Each named move below is a turn or a mirror, shown by a few rows before and after it. Which moves, in which order, take the first row of each later pair to the second? The first pair is answered.
move reki:
[-0.61 -0.54  0.73 -1.39 -1.30  1.36 -1.53 -0.64 -0.02 -1.85  0.20 -0.69
 -0.74 -0.97  0.66  1.34  0.58  0.89 -0.65  0.99 -0.59 -0.22] |-> [-0.66 -0.13  0.33 -0.28 -0.39  1.07 -2.89 -0.44  0.46 -0.69  1.45 -0.57
 -0.39 -0.28  0.85  1.51  0.46  1.87  0.79  1.31 -0.17 -0.01]
[ 0.47  0.31  0.34  1.24  1.61 -1.69  1.40 -0.43 -0.09 -3.01  0.51 -0.02
 -1.23  2.01  1.19  1.20 -2.84 -1.28 -0.95 -0.12 -0.16 -1.11] |-> [ 0.64  0.53  0.57  1.75  2.04 -1.35  1.14 -0.17  0.47 -2.58  1.17 -0.21
 -0.61  2.52  1.07  0.95 -2.79 -0.88 -0.76  0.15  0.16 -1.03]
[ 0.48 -0.69 -0.50  0.43 -1.39  2.12 -2.87  0.50 -0.08 -1.99  2.23  0.18
  1.12  0.16  0.90  0.31  1.08  0.96  1.28  0.53  0.87  1.49] |-> [ 0.62 -0.38 -0.66 -1.30 -2.60  2.43 -1.62 -0.24 -0.32 -3.65  0.60 -0.14
 -0.01 -0.95  0.64  0.27  1.11 -0.05 -0.27  0.34  0.36  0.93]
[-2.18 -0.27  2.22  1.80  0.90  1.76 -1.60  0.75 -0.88 -2.27  2.02 -0.40
 -0.39  0.81  0.14  2.58 -0.09 -1.34 -1.30 -0.34  0.74 -1.26] |-> [-2.26 -0.22  2.34  1.50  0.60  1.37 -1.09  0.40 -0.98 -2.70  1.57 -1.01
 -0.31  0.38  0.09  2.78 -0.04 -1.67 -1.27 -0.58  0.65 -1.57]
move pimu:
[-0.30  0.28 -0.69  1.07  1.27 -0.03 -1.67  0.79  1.21  2.46  0.14  0.23
  0.25  1.01 -0.29  0.20  0.34 -0.22  0.57  1.26  2.15  0.11] |-> [ 0.45  0.27 -1.28  0.77  1.29 -0.35 -0.77  0.51  0.91  2.83 -0.51  0.17
 -0.07  1.01 -1.03 -0.25  0.23 -0.54  0.57  1.17  1.66 -0.14]
[-0.79  0.63  1.20 -2.21 -2.75  1.03 -0.41  0.61  0.99 -2.18 -1.24 -1.84
 -1.01 -2.66 -0.90 -0.01  1.60  0.42  0.28  1.92  1.34 -0.26] |-> [-0.59  0.71  0.86 -2.17 -2.79  1.23 -0.55  0.39  1.00 -2.12 -1.05 -1.95
 -0.83 -2.46 -1.00 -0.38  1.35  0.48  0.15  1.75  0.80 -0.01]
[ 0.51  0.72 -0.82 -0.55 -0.98 -0.15  1.27 -0.92  0.02  1.34 -2.37 -0.78
  0.47 -1.90 -2.18 -1.37 -0.24 -0.78 -0.20 -0.28 -1.49 -0.30] |-> [-1.84  0.71  0.99  1.87 -1.18  0.24 -1.85 -0.21  0.28 -1.28  1.50 -1.09
 -0.04  0.70  0.65  1.02 -0.60  1.16  0.07  0.75  0.22 -0.93]
move Nikuf:
[ 1.68  0.74 -0.54 -1.58  2.49 -0.36  3.02 -0.69 -2.55 -2.97  0.49 -0.16
  2.31  0.54  3.21 -1.10 -1.55 -1.80  1.64 -2.02 -3.12  1.19] |-> [-1.28 -0.03  0.31  2.43  0.96  0.05 -3.56  1.27  2.04  2.23  3.65  0.07
  1.28  2.06  0.84  0.59  2.25  0.84  3.07  0.97  2.12  1.16]
[-1.22  0.33 -0.41  3.68  3.17 -1.15  0.32  0.37  0.26 -0.32  2.42 -0.52
 -0.08  3.24  1.53  0.60 -2.52  0.11  1.05  0.08  0.06 -0.32] |-> [-2.09  0.27  0.71  2.42  1.51 -0.20 -0.02 -0.13  0.01 -3.33  2.11 -0.94
 -1.15  2.71  2.18  1.89 -1.85 -0.20 -0.96  0.71 -0.11 -1.12]
[ 3.23 -0.90  0.01 -2.61  0.90  0.65  1.30  0.99 -1.88  5.92  0.50 -0.73
  2.80 -1.13 -1.99 -1.14  0.14  3.55  4.93 -0.56 -1.70  3.70] |-> [-0.51 -1.45  3.99 -3.68 -5.06  2.68 -2.94  1.14  0.71 -0.36  0.61 -2.02
 -1.03 -1.30 -1.80  3.11  2.72  3.96  0.32  1.74  1.33  1.57]
move Kova:
[-0.50  0.34  0.07  1.79  1.36 -1.45 -1.15 -0.17  0.24  0.07  1.33 -0.10
 -0.35  2.04  0.88  1.07 -0.50  0.15  0.71  0.32  0.78  0.16] |-> [ 0.71 -0.02  0.58 -0.80 -0.54 -0.20  0.18 -0.44 -1.23 -2.73  0.89 -0.41
 -0.08 -0.06  1.75  0.56 -0.61  0.16 -0.47 -1.11 -1.16  0.88]
[-2.28 -0.08  0.65  1.49 -0.54 -0.16 -2.63  1.90  1.88  2.51  0.71 -0.39
 -1.08  1.52 -0.68 -0.27 -0.28  0.63 -0.02  1.87  2.68 -0.49] |-> [-1.08  0.84  0.61  0.94  1.67 -0.85  0.64  1.07 -1.09 -2.16  1.35 -0.47
 -0.08  2.60  2.31  0.21 -3.69  0.05  0.14  0.31 -1.03 -0.75]
[ 0.96  0.44  0.83 -1.11 -1.90 -0.38 -0.59  0.50  0.30 -2.05  2.17  0.82
  0.04 -1.44  0.95  1.41  0.02  0.79  1.25 -0.28 -0.41  1.32] |-> [ 0.13  0.27  0.77  0.13 -1.29 -0.95 -1.81  0.83  1.83  0.09  2.51  1.21
 -0.23 -0.78  0.03  1.62  0.64  1.22  1.87  0.29  1.52  0.93]
Now pairs of rows:
Each pair is 2 to 3 moves apart.
[ 2.30 -0.05  0.17 -4.09 -0.73 -0.07  1.10  0.15 -0.99 -1.16  0.72  0.17
  0.60 -4.32 -0.06  0.33  0.58 -0.90 -1.92 -2.10 -1.93  0.00] |-> [-0.23 -0.18  0.38  0.30  0.20 -0.49 -3.24  1.43  2.82  3.65  2.62  0.46
 -0.54 -1.46 -1.35  1.53  1.69  0.79 -0.23  0.25  2.67 -0.74] -> Kova then pimu
[-1.12 -0.64 -0.10 -0.86 -2.27 -0.12  1.45 -0.84 -0.07 -3.59 -1.53 -1.20
 -0.88 -2.19 -0.34  0.95 -0.66 -1.06 -2.57  0.23  0.13 -0.48] |-> [-0.66 -0.13 -1.16 -0.67 -0.19 -1.05  2.98 -0.70 -0.29 -2.13 -2.49 -0.61
 -0.46 -1.67 -0.28 -0.03 -1.92 -1.94 -1.98 -0.15 -0.09 -0.61] -> Kova then reki then Nikuf
[-1.50  0.60  0.18  1.31  1.35 -1.11 -0.25 -0.02  1.53 -0.77 -1.35 -0.82
 -2.59  3.27 -0.71  2.21 -0.09 -1.22 -1.74  1.31  1.57 -3.11] |-> [ 1.14  0.48 -1.46 -0.75  2.51 -1.55  3.43 -0.36 -0.67  0.39 -3.39 -0.25
 -1.04  0.50 -1.03 -0.36 -1.32 -2.18 -1.17 -0.82 -1.21 -2.06] -> Kova then Nikuf then reki
[ 0.07  0.59 -2.44 -1.58 -0.45 -1.58  0.73  1.31  1.57 -0.32 -3.70 -4.36
 -2.95 -1.89 -2.01  0.64  0.94 -2.44 -4.36 -3.93  0.93 -2.16] |-> [ 0.26  1.58 -1.78  0.12  1.87 -1.22  1.63  1.02 -0.75 -4.64  0.06 -4.57
 -1.26  0.65  2.06  1.77 -2.00 -1.57 -2.67 -5.29 -1.49 -1.89] -> Nikuf then pimu then Nikuf
[-0.81 -2.03 -1.22 -0.12 -0.58  0.40 -0.79  0.74  0.33  5.24 -0.96 -0.31
  2.13 -1.45 -2.46 -1.39  2.46  1.88  2.68  0.04  1.42  1.26] |-> [-2.41 -1.98  0.75  1.78 -0.90  1.30 -3.04  1.00  0.51  1.91  2.33 -0.84
  2.08  0.90  0.03  1.09  2.19  3.39  2.54  0.60  1.78  0.82] -> Nikuf then reki
[-2.05 -2.00  1.26 -0.09 -0.58  0.21 -3.16 -0.20  1.78  0.23 -0.37  1.51
 -1.04  1.55 -0.16  1.02  1.41 -0.85 -0.69  0.06  2.44 -0.55] |-> [ 0.30 -1.59 -0.11 -0.71  2.46 -0.86  0.59 -0.40 -1.78 -1.00  0.53  1.63
  1.42  2.12  2.04 -0.08 -1.43 -1.40  0.71 -2.12 -1.87  0.42] -> Nikuf then Nikuf then Kova
[ 3.20  1.07 -0.73 -1.54 -0.09  0.32  3.76  0.22 -3.08 -1.30 -0.07 -1.30
  2.18 -1.81  0.45 -1.35 -1.13  0.98  1.62 -0.65 -3.92  1.56] |-> [-0.46  1.59  0.55  3.27  1.04  1.10 -0.43  1.14 -0.66 -1.05  4.28 -1.28
  1.60  2.60  1.82  1.32 -0.86  2.98  2.89  1.51 -0.34  1.01] -> Kova then pimu then Kova
[-2.43  0.30  0.91  0.00 -2.15 -0.79 -0.46 -1.07  1.93 -1.77 -2.33 -0.72
 -2.97  0.14 -1.31  2.26  0.34 -2.06 -2.37  1.23  1.98 -1.71] |-> [-2.09  0.85  0.72 -0.02 -0.99 -1.08  1.14 -1.02  0.67 -3.73 -1.79 -1.40
 -2.47  0.95  0.55  2.21 -1.54 -2.14 -2.57  0.18  0.16 -1.62] -> Kova then Kova
[ 2.47 -1.86 -2.90 -0.55  0.71  0.75 -2.18 -0.84  0.13  0.36 -0.07  2.55
  1.10  1.10  2.60 -0.52  3.03  1.76 -0.25 -0.24  1.29 -0.07] |-> [ 2.86 -1.16 -3.22  0.00  2.14 -0.55 -0.55 -1.11 -0.29 -1.00 -0.50  2.68
  0.86  2.34  3.25 -0.01  1.37  0.82 -0.83 -0.54  0.34 -1.11] -> reki then Kova then Kova
[ 0.54 -1.21  2.51 -1.55 -4.54  2.04 -2.65  0.31  1.32 -3.95  0.22 -0.84
 -2.84 -1.16  0.92  2.84  2.14  2.17 -1.86  0.78  1.39  0.16] |-> [ 4.47 -0.28 -1.96 -1.16  2.39 -0.65  2.72  0.63 -2.16  1.74  0.06  0.90
  2.40 -1.06  1.00 -1.89 -1.41  1.29  3.00 -2.24 -2.95  2.45] -> Nikuf then reki
[-0.31 -0.49  1.54  2.28  0.44  1.59 -2.14  1.84  1.31  0.80  2.92 -0.85
  0.77  2.92  2.11  1.52  1.59  1.58  1.62  1.83  1.95 -0.84] |-> [ 0.78 -0.23  1.65 -1.04 -0.53  1.85  0.97  1.49 -1.59 -4.70  1.40 -1.49
  0.73  1.34  3.79  1.70  0.34  0.33 -0.24  0.32 -1.29 -1.05] -> Kova then reki
[-1.49 -0.14 -0.10  1.62 -0.22 -0.47 -0.67 -0.49 -0.29 -3.19  0.88  0.04
 -0.11  2.18  1.74  1.62 -0.77  0.08 -1.59  0.41 -0.21 -1.52] |-> [-1.44 -0.57  0.20  1.47 -2.00  0.34 -3.02  0.44  1.21  0.88  1.20  0.36
  0.26  1.25 -0.62  0.40  1.71  1.70 -0.38  1.22  1.95 -0.86] -> Kova then Nikuf then Nikuf
[-0.41  1.44 -0.72  2.89  2.56 -0.31 -1.54  0.92  0.21  0.83  4.27  0.18
  1.79  2.38  1.84 -0.27 -1.92  1.79  2.01 -0.20  0.58  0.90] |-> [ 1.27  1.32 -0.72 -1.93  0.84 -0.82  2.89 -0.43 -2.25 -3.77 -0.09 -0.24
  0.68 -0.74  2.36 -0.85 -2.82 -1.14 -0.87 -1.56 -2.51  0.21] -> Nikuf then Nikuf then reki
[-1.94  0.81  2.09  1.07 -1.31  0.39 -4.53  1.57  1.39  0.25  0.94 -2.15
 -1.75  0.64 -0.01  3.17  0.84  0.66 -0.04  0.06  2.61 -1.26] |-> [ 0.52  1.27 -0.83  1.21  1.94 -1.49 -1.74  1.78  0.28  5.48 -0.68 -0.88
  0.26  0.17 -1.14 -0.55 -0.19 -0.12  2.82 -0.93  1.50  0.34] -> Nikuf then Nikuf then pimu
[ 1.99  0.36  1.37 -2.21 -0.41 -1.13  2.37 -2.85 -1.84 -1.39 -2.22 -0.64
 -0.70  0.64 -0.31 -2.59 -0.37 -1.35 -0.45 -1.67 -0.58  0.81] |-> [ 0.82 -0.24  1.96 -2.49 -3.08  0.38  0.19 -2.30 -0.36 -0.57 -2.13 -0.80
 -1.29 -0.34 -1.80 -2.61  1.86 -0.43 -1.10 -0.95  1.44  1.04] -> pimu then Kova then pimu
[ 1.04  1.57 -0.79 -2.14  1.23 -0.94  1.97 -0.93 -1.06 -2.72  0.70  0.20
  0.47  1.19  0.74 -0.15 -2.06 -0.95 -0.64 -1.90 -1.17 -2.48] |-> [ 1.67  1.21 -2.18 -2.42  1.40 -1.25  1.40 -0.73  0.18  2.06 -0.80  0.76
  0.64 -0.30 -2.26 -2.14 -0.26 -1.23  0.39 -1.39  0.28 -1.90] -> reki then Nikuf then pimu
[ 1.28 -1.43  2.11 -3.12 -0.89  3.38  0.50 -2.81 -2.71 -3.81  2.63  1.19
 -0.12 -1.18  2.33  0.82 -0.23  0.23 -0.47  0.52  0.42 -1.89] |-> [ 2.33 -1.43 -0.30 -0.73  1.85  1.87 -0.54 -2.13 -0.98  4.40  2.57  2.25
  1.46 -1.41 -0.72 -1.28  1.05  0.85  2.93  1.22  2.25 -0.31] -> pimu then Nikuf
[-0.94  0.83  3.06  2.94 -0.52 -0.37 -1.36  0.55  1.23  0.91  3.07  0.26
  1.23  2.38 -0.53  0.23 -2.13  3.01  2.15  3.68  0.14  0.25] |-> [-0.28  0.92  3.70  1.81 -0.46 -0.19  0.59 -0.08 -1.19 -3.17  2.39  0.04
  1.67  2.14  1.33  0.76 -3.52  1.81  0.88  2.36 -2.31  0.06] -> Nikuf then reki
[ 0.28 -1.13  2.44  0.18 -3.14 -1.17  1.21 -0.92 -0.26 -1.94  1.43 -3.98
 -2.99  0.90  1.70  3.01 -0.55  0.95  2.20  2.81  0.39 -0.65] |-> [ 0.83 -1.36  2.12 -0.94 -3.55 -1.24  1.78 -0.85 -0.11 -1.23 -0.48 -3.72
 -3.46 -0.26  0.59  2.53  0.50  0.07  1.25  2.76  0.52 -0.98] -> Nikuf then Nikuf then reki
[ 0.48  0.92 -1.17  0.55  3.15 -0.31  1.75  1.32  1.21  3.89 -0.40  0.96
 -0.20  1.11 -1.70 -0.56 -0.68 -0.14  2.79  0.06  0.52  0.61] |-> [ 0.24  0.70 -0.23 -1.68  0.32  0.33  1.67  0.87  1.71  2.09 -3.08  0.93
 -2.29 -1.04 -3.17 -0.17  0.78 -1.11  0.46  0.39  1.08 -0.27] -> Nikuf then reki then pimu
